In the data rows, 128 means zero.
A hidden rule labels the rows of this table. It goes by one to three of the table's principal directions, not those with the most spread.
(153 116 152 118 109 122 151 125 133 128 158 118 101 115 121 143 138 142 118 131 141 126 141 150 111 131 128 145 135
 146 127 135 125 149 107 91 118 104 134 145 138 136 110 132 148 159 158 107) SJ
(128 162 94 179 188 116 155 131 99 97 113 165 139 143 171 71 94 122 148 125 66 131 122 122 153 121 174 121 137
 105 166 132 162 79 184 139 127 173 138 96 97 96 107 126 81 117 114 163) SJ
(141 120 156 97 71 162 127 134 178 159 154 159 76 113 137 178 157 167 107 106 160 89 129 150 122 177 130 143 94
 178 110 142 93 128 95 106 106 91 133 168 142 152 118 141 186 218 164 85) SR
(140 102 143 157 113 80 162 117 112 119 121 69 139 118 115 127 135 115 152 145 124 155 118 117 105 152 111 130 166
 130 89 158 131 170 154 92 132 95 94 116 137 123 129 124 122 95 122 155) SR
(130 106 93 100 122 149 98 133 135 147 113 139 124 130 118 150 121 127 108 113 134 135 127 132 110 104 89 140 103
 135 132 112 119 128 99 153 143 131 145 141 156 161 146 98 140 137 134 89) MG
(126 145 106 117 142 96 93 134 140 143 43 114 122 130 119 136 122 84 94 158 141 125 73 112 154 115 97 143 116
 112 148 145 137 99 144 151 127 138 134 66 76 71 154 113 132 124 59 106) SJ
(110 140 165 134 120 78 133 135 138 161 89 67 137 105 89 126 150 98 118 168 158 130 134 112 154 142 149 140 139
 120 100 135 114 144 121 100 120 83 82 146 111 88 132 139 155 100 70 155) SJ
(136 136 162 134 133 126 154 119 121 99 159 109 131 124 115 125 144 146 144 131 132 121 152 131 124 131 153 120 149
 130 124 131 138 144 128 107 114 121 118 143 125 125 111 154 131 122 149 149) LD
(124 159 172 195 136 98 171 126 112 101 148 118 114 118 143 87 126 142 163 159 109 131 114 135 161 160 192 112 162
 116 144 162 148 127 184 73 112 122 94 89 91 76 86 139 99 132 127 188) SR
(79 141 134 97 135 170 81 134 161 130 124 161 141 139 105 132 148 137 118 115 153 73 135 118 163 154 143 114 101
 124 126 119 135 128 104 153 130 138 120 158 126 120 132 155 144 138 122 141) SJ
(152 172 100 126 154 112 139 126 123 142 99 126 121 121 143 114 104 101 110 166 111 146 122 110 146 92 130 139 145
 96 163 133 121 86 136 125 133 137 148 92 87 76 120 120 123 145 93 101) SR
(122 107 85 95 114 148 109 115 125 149 142 132 150 133 123 134 114 118 127 123 124 148 139 110 102 112 76 128 128
 113 108 116 110 152 105 147 161 130 149 140 163 155 144 111 127 122 144 99) GF
(108 134 156 126 71 173 112 144 185 158 157 174 82 120 145 154 163 177 125 108 156 82 128 136 153 202 157 127 83
 166 101 146 91 121 120 104 102 91 107 172 136 144 108 145 182 222 158 118) GF
(143 134 150 144 140 96 149 101 111 100 99 104 124 130 100 125 138 136 129 124 117 121 112 146 123 147 144 121 137
 153 151 171 164 150 146 116 122 120 114 108 91 86 125 119 118 122 128 153) SN
(131 126 96 93 159 128 106 110 105 119 103 109 169 142 103 128 110 94 116 126 126 143 130 114 111 82 90 118 139
 108 144 110 143 136 109 172 154 155 149 113 127 124 160 122 105 74 108 116) GF
(137 107 112 90 101 159 88 143 170 159 112 138 106 122 120 177 145 125 90 127 167 118 123 112 120 123 83 144 106
 134 114 125 109 129 85 130 131 115 138 146 150 152 152 121 163 168 125 71) SN
(130 116 81 111 111 171 129 114 137 149 164 143 137 127 141 139 116 140 138 112 116 134 148 100 104 145 100 120 130
 127 101 128 103 134 117 128 154 118 139 154 175 159 130 123 136 157 164 107) SJ
(126 160 136 142 135 135 153 101 118 107 145 125 145 127 128 112 115 140 166 140 103 129 130 110 136 141 152 100 150
 111 137 151 134 138 161 124 134 138 123 103 105 92 112 140 107 129 138 153) GF
(147 144 168 204 171 37 192 139 79 104 98 87 129 119 136 79 111 105 149 155 86 162 121 158 141 108 189 142 158
 124 159 137 158 124 178 95 110 128 100 99 87 86 103 112 89 72 91 185) MG
(139 146 133 125 153 153 149 119 126 111 171 137 135 133 134 129 134 149 128 109 120 105 164 123 123 132 161 116 134
 137 136 118 136 117 115 123 120 133 141 158 132 127 117 156 132 138 160 138) SJ
(173 126 230 197 116 16 226 122 86 84 151 44 100 97 115 105 135 130 168 193 117 174 119 170 115 118 166 154 196
 123 130 169 151 188 178 31 93 93 98 80 83 80 76 129 111 99 133 168) GF
(160 107 106 129 141 125 110 162 132 128 118 157 85 137 167 142 131 122 74 121 141 131 109 151 120 90 102 164 111
 140 152 107 138 77 110 129 109 149 170 110 125 151 138 112 135 149 130 81) SN
(148 117 128 168 122 113 166 113 102 95 158 118 121 133 155 119 121 150 162 126 99 147 107 136 102 148 121 119 155
 137 120 153 135 131 175 108 125 131 130 88 124 130 112 120 107 124 164 150) SJ
(133 91 111 45 145 156 71 119 130 120 116 119 156 138 75 159 128 93 78 117 174 123 145 125 100 64 62 130 131
 113 145 93 161 168 48 166 156 156 165 141 160 156 173 134 118 86 125 78) SR
(125 165 191 206 159 67 182 134 94 97 95 100 132 115 131 80 109 117 175 150 96 139 107 152 166 140 220 109 154
 125 166 149 159 119 197 104 105 134 75 85 80 78 101 134 79 80 81 211) MG
(103 131 151 175 166 139 152 131 98 68 186 174 135 154 155 77 147 180 155 83 96 97 159 161 139 149 199 112 123
 146 134 111 170 108 153 131 103 163 131 160 126 149 95 157 103 105 180 202) SN
(128 134 118 97 80 117 117 118 146 174 86 106 134 117 123 159 117 105 141 143 133 146 96 111 121 142 84 129 115
 129 99 143 72 136 138 155 139 102 118 108 119 124 150 113 153 140 93 93) GF
(106 95 114 120 82 180 125 133 141 141 220 180 113 135 158 135 142 191 147 88 122 118 162 144 103 153 119 135 92
 151 81 102 92 138 113 127 126 121 154 189 188 204 106 126 161 175 215 115) LD
(133 132 147 129 135 101 134 125 125 125 93 94 139 120 107 125 129 99 127 146 139 132 118 123 135 133 131 123 154
 121 131 143 137 143 129 117 132 115 99 117 114 105 135 135 117 102 92 143) SR
(117 153 119 149 142 158 114 129 138 112 126 135 133 137 142 124 133 135 140 128 130 110 113 99 152 157 146 95 137
 119 132 142 132 95 154 131 125 138 107 105 114 109 131 146 116 134 119 156) MG
(141 102 158 141 107 87 152 103 108 110 136 67 135 117 94 133 136 125 145 149 138 154 120 128 102 130 107 127 160
 128 108 156 147 190 142 92 130 107 114 102 129 113 130 123 118 97 137 143) MG
(112 136 133 140 155 123 133 130 110 111 123 171 124 142 135 94 130 148 122 95 103 106 138 169 141 130 173 133 103
 151 157 117 156 105 129 149 118 152 138 151 113 131 113 125 117 123 137 156) SN
(146 116 114 130 139 124 137 117 106 111 134 118 146 136 133 126 110 116 141 127 111 153 124 126 103 108 101 118 152
 116 134 129 135 144 133 136 146 142 138 107 135 137 136 116 99 101 138 124) GF
(129 83 96 140 109 163 127 136 129 122 194 186 104 149 172 122 139 174 124 71 111 118 144 154 98 163 114 138 100
 167 101 120 124 128 121 119 125 124 151 175 178 198 113 117 140 175 209 118) SR
(135 112 128 166 131 111 145 124 116 99 141 120 118 133 140 121 130 142 142 128 114 132 108 127 118 146 125 129 137
 133 121 151 154 137 167 105 119 132 129 96 124 119 119 122 115 128 150 148) LD
(147 114 122 114 153 100 125 125 107 123 93 71 163 126 97 144 114 83 125 148 134 163 130 110 104 71 90 129 154
 103 132 112 136 152 113 147 145 136 127 112 134 129 161 116 109 58 93 117) MG
(125 122 120 170 150 97 166 114 75 100 161 103 167 133 139 82 98 119 175 138 85 173 141 122 112 103 135 115 163
 97 121 118 144 151 171 124 143 148 129 104 138 130 116 121 78 63 140 171) LD
(113 139 116 156 139 152 139 133 132 117 157 161 131 133 156 104 128 148 148 120 107 116 142 112 143 156 158 115 136
 118 118 132 131 110 147 117 130 136 120 144 137 132 108 142 117 143 147 156) GF
(132 129 113 152 146 126 137 128 116 118 125 132 127 134 143 116 127 134 127 114 113 128 126 127 127 136 143 124 128
 138 133 131 142 103 144 129 124 136 128 123 127 127 129 125 118 121 130 147) MG
(127 125 113 134 107 164 112 148 155 140 141 177 98 131 168 141 124 147 127 113 128 114 109 130 137 151 125 129 101
 139 127 130 110 101 138 129 120 133 137 122 139 151 122 124 137 183 145 105) SJ
(115 111 125 147 145 141 124 143 114 104 143 180 125 149 156 104 133 152 129 82 108 114 138 161 128 128 154 129 103
 150 135 104 150 106 131 153 115 160 141 155 141 172 123 129 112 116 153 150) SN
(148 132 142 164 139 74 171 132 94 121 115 98 133 119 146 106 98 104 155 144 99 163 112 144 122 108 145 136 145
 123 138 125 128 123 172 122 119 132 122 91 115 120 120 118 102 91 104 145) SJ
(114 144 120 137 116 157 123 131 144 138 129 145 131 126 143 132 123 139 152 128 121 124 122 107 142 150 138 109 124
 120 119 135 106 112 145 136 133 129 113 126 132 131 126 130 127 145 125 135) SN
(99 129 135 129 132 146 121 111 123 103 165 134 147 138 115 109 147 151 140 127 133 112 146 116 135 144 137 108 143
 114 114 132 148 146 127 121 135 138 128 137 128 119 119 150 119 114 154 163) GF
(113 137 131 115 75 145 133 125 156 158 139 138 108 113 135 147 137 160 154 136 130 121 120 126 129 168 120 133 113
 138 92 143 73 121 136 125 126 98 115 142 134 141 110 123 171 178 143 116) LD
(133 111 102 88 112 155 105 123 145 161 132 127 135 125 116 165 135 127 101 120 148 131 146 107 105 109 88 135 114
 131 110 112 108 135 83 145 144 123 153 155 156 150 157 120 150 134 136 87) SN
(130 100 115 61 97 135 64 151 166 187 58 116 109 114 89 178 130 86 70 127 185 127 110 137 126 103 72 155 86
 144 132 108 103 135 64 154 136 102 123 148 154 158 171 103 168 145 78 56) LD
(123 134 124 111 115 160 105 126 156 140 131 130 126 126 117 151 143 133 117 132 151 114 134 99 136 142 118 116 125
 123 118 138 119 135 109 122 133 117 122 139 132 120 138 138 144 155 129 113) SN
(87 146 114 130 179 148 109 121 116 115 139 129 175 141 109 95 137 120 119 124 131 106 164 94 154 121 162 102 140
 100 130 103 162 115 114 144 142 155 128 151 130 104 140 159 104 73 113 181) LD
(137 117 128 172 155 84 182 82 66 67 153 86 166 143 119 84 122 136 172 120 81 152 131 131 96 145 135 105 178
 129 119 158 174 166 179 112 138 135 120 100 117 107 116 129 81 66 160 195) SR
(96 120 132 111 137 145 108 133 141 130 134 125 146 134 99 134 157 142 122 113 144 100 158 123 132 141 135 128 116
 135 104 112 126 136 95 140 130 117 112 187 148 145 132 140 154 112 135 149) MG
(154 131 150 160 120 83 161 128 123 132 122 86 116 109 128 133 127 115 132 172 129 158 117 113 126 118 128 141 158
 111 122 152 130 144 150 83 121 112 122 92 107 90 122 121 123 124 111 127) SN
(109 125 106 132 173 110 105 138 104 123 84 120 173 150 126 96 113 78 121 112 118 133 122 124 140 118 127 114 133
 117 136 105 146 118 131 169 144 148 111 129 127 130 156 130 93 56 80 160) SR
(158 85 148 119 105 151 140 136 136 110 183 139 94 132 146 161 155 164 112 88 150 110 139 164 88 150 115 139 125
 178 110 121 127 131 98 105 108 112 141 163 168 191 124 142 150 157 192 111) SR
(149 100 167 163 151 93 174 158 94 101 156 134 109 129 144 103 122 141 137 105 102 140 154 203 109 107 169 156 133
 158 150 99 141 136 118 105 110 123 117 174 154 183 92 114 116 106 160 149) SJ
(130 144 125 173 136 111 172 109 104 111 137 126 138 129 142 95 117 144 170 126 81 143 132 126 127 156 160 112 148
 129 126 156 132 133 173 112 133 122 106 123 118 112 103 120 106 126 142 169) SN
(140 138 93 65 114 177 103 81 146 136 128 99 163 123 83 170 114 112 132 141 148 133 135 65 106 114 70 95 146
 99 124 147 122 172 104 146 165 127 142 108 142 106 161 137 128 139 131 83) LD
Which label does each new row get?
(138 125 122 135 145 114 120 163 122 142 98 161 111 137 158 119 106 109 111 103 111 132 114 173 135 108 140 149 92
 150 162 99 119 95 126 156 117 139 134 136 126 157 129 104 123 131 109 110) ~ SR
(111 125 152 87 124 128 106 130 134 131 101 125 153 131 102 129 127 99 130 115 148 114 131 142 136 128 125 118 121
 130 126 111 123 153 105 162 132 127 107 152 133 146 144 150 127 100 98 128) ~ SR
(123 115 133 129 153 128 123 127 119 94 129 130 138 140 122 119 143 129 120 117 134 112 133 129 126 126 129 125 141
 126 127 124 164 128 123 132 125 148 132 131 128 132 134 148 114 98 133 149) ~ SR
(103 99 125 132 108 147 104 158 143 132 159 149 110 134 148 134 151 152 123 113 148 115 130 137 128 140 116 144 102
 138 92 100 111 109 122 130 112 126 132 154 160 179 125 133 156 136 152 129) ~ LD
(111 172 135 157 151 160 144 139 137 118 152 180 120 133 159 94 129 158 147 112 101 96 152 132 168 161 204 110 120
 131 147 128 125 86 143 122 115 135 110 161 115 119 92 151 125 165 140 165) ~ GF
(140 101 154 155 107 115 152 130 111 118 164 114 118 121 139 124 130 140 144 125 130 150 131 148 108 131 133 127 145
 139 115 128 130 149 136 98 121 119 120 125 150 156 119 125 113 115 153 143) ~ SN
(136 133 120 144 142 137 141 138 121 112 150 161 119 134 162 112 112 136 138 124 106 129 129 136 131 119 141 130 131
 119 143 121 135 109 144 126 124 151 145 118 128 137 110 130 110 141 145 126) ~ SR
(105 125 124 140 159 168 103 143 141 96 144 171 121 146 138 118 154 155 110 102 139 82 137 126 149 148 155 117 119
 134 136 121 166 97 118 129 117 154 130 149 134 137 124 153 123 135 148 157) ~ MG
(142 134 131 207 160 48 191 114 58 81 130 108 131 138 153 63 100 131 171 141 58 172 106 161 119 115 156 137 152
 123 151 148 164 128 211 110 118 147 132 68 86 94 93 97 80 85 137 182) ~ LD
(98 148 103 116 157 143 119 109 113 118 138 125 168 133 111 100 118 121 140 148 117 129 145 98 139 110 126 110 156
 83 131 118 140 126 124 143 158 153 136 121 125 103 125 137 105 90 122 154) ~ SR
(136 109 165 120 74 118 135 139 163 157 123 114 85 102 116 161 152 140 117 131 163 115 119 147 126 170 128 151 113
 164 101 149 103 147 113 88 108 76 100 153 144 143 119 130 175 179 130 108) ~ SJ
(131 114 126 144 128 126 125 144 134 123 126 138 108 131 142 135 130 137 124 120 127 121 111 140 127 136 126 140 112
 141 130 129 134 117 140 123 116 130 130 120 132 139 125 118 135 143 136 125) ~ LD
(130 120 117 146 185 119 126 140 99 97 137 131 149 148 143 103 129 112 104 116 123 127 143 127 128 91 140 128 142
 116 144 94 172 99 123 140 124 169 155 124 126 130 143 144 94 68 122 154) ~ GF
(127 131 112 82 94 155 91 133 175 188 101 126 109 112 113 171 142 115 84 128 172 108 126 105 138 148 106 137 98
 145 113 130 93 114 86 129 130 93 125 152 142 125 154 131 176 178 102 81) ~ SJ
(115 132 145 175 162 107 144 143 109 91 147 133 130 138 149 88 139 134 134 130 119 118 131 132 149 132 169 128 142
 118 129 120 164 105 159 110 106 150 125 118 113 115 111 152 106 97 128 180) ~ SJ
(159 131 117 94 120 132 125 90 125 122 98 80 144 123 91 166 123 112 128 141 140 146 111 102 98 114 79 108 156
 124 135 157 128 153 119 139 149 122 129 90 117 106 158 119 123 116 117 101) ~ SN
(139 107 115 103 66 145 108 136 143 185 129 122 117 115 140 179 110 129 136 129 140 168 109 131 97 106 73 134 98
 139 108 110 59 133 114 154 141 112 142 118 160 177 154 85 150 144 131 69) ~ SN
(116 156 131 83 101 148 85 117 186 174 60 121 119 115 89 165 155 108 89 136 176 87 111 90 163 178 124 116 107
 141 121 166 113 127 100 131 130 91 96 139 101 78 158 146 169 178 73 105) ~ GF
(106 112 145 119 88 147 127 138 146 144 156 141 109 116 124 136 146 162 143 122 141 118 142 148 125 155 131 138 116
 144 97 121 96 136 110 114 125 101 109 173 162 172 106 126 161 155 156 130) ~ LD
(100 144 151 72 135 186 101 152 159 145 165 168 130 126 120 144 144 145 107 102 162 76 179 145 148 114 164 130 94
 137 132 65 105 99 61 158 114 136 141 207 156 169 124 171 165 141 139 116) ~ SJ
(166 104 176 113 67 112 143 154 170 157 135 132 40 105 136 182 163 160 91 126 165 107 111 186 114 160 120 181 97
 191 119 148 93 130 97 76 88 69 127 156 130 153 103 116 202 224 158 70) ~ SJ
(128 99 126 165 122 110 158 119 91 107 169 102 153 130 145 111 122 136 169 131 107 169 135 119 96 120 113 118 163
 113 91 121 129 147 157 118 138 137 128 114 156 158 128 123 96 71 153 163) ~ SN
(158 122 113 155 114 81 134 122 119 128 101 113 98 131 139 130 130 124 110 154 119 161 94 125 119 111 94 154 123
 126 133 163 138 133 161 106 116 125 152 71 86 90 131 93 131 152 123 98) ~ SN
(139 141 114 132 155 131 145 129 111 128 138 145 141 132 144 117 109 128 131 121 99 141 154 130 122 91 146 131 126
 119 148 104 128 111 123 146 132 151 152 141 129 134 125 122 113 114 133 123) ~ SN
(120 142 130 106 158 125 114 117 124 117 121 102 161 135 95 127 137 108 115 144 141 120 148 103 135 103 124 119 146
 102 133 120 146 144 106 138 137 138 133 133 111 96 142 147 124 92 111 135) ~ GF
(130 127 155 119 71 118 122 150 171 174 98 111 84 97 129 167 143 124 119 158 168 123 95 131 141 159 116 150 117
 142 103 145 80 113 125 102 111 83 99 119 127 129 126 125 175 175 96 100) ~ SJ
(96 124 130 155 123 154 130 138 135 111 156 167 119 137 150 104 145 167 152 97 117 98 136 138 143 181 164 118 113
 147 106 129 129 109 149 124 115 126 104 163 147 159 104 145 135 147 158 171) ~ SJ
(117 153 177 143 101 80 155 118 137 129 111 90 105 110 99 119 159 145 143 164 136 117 118 141 151 171 157 143 135
 138 110 170 114 145 152 86 104 79 87 129 82 77 93 134 169 155 116 155) ~ SJ
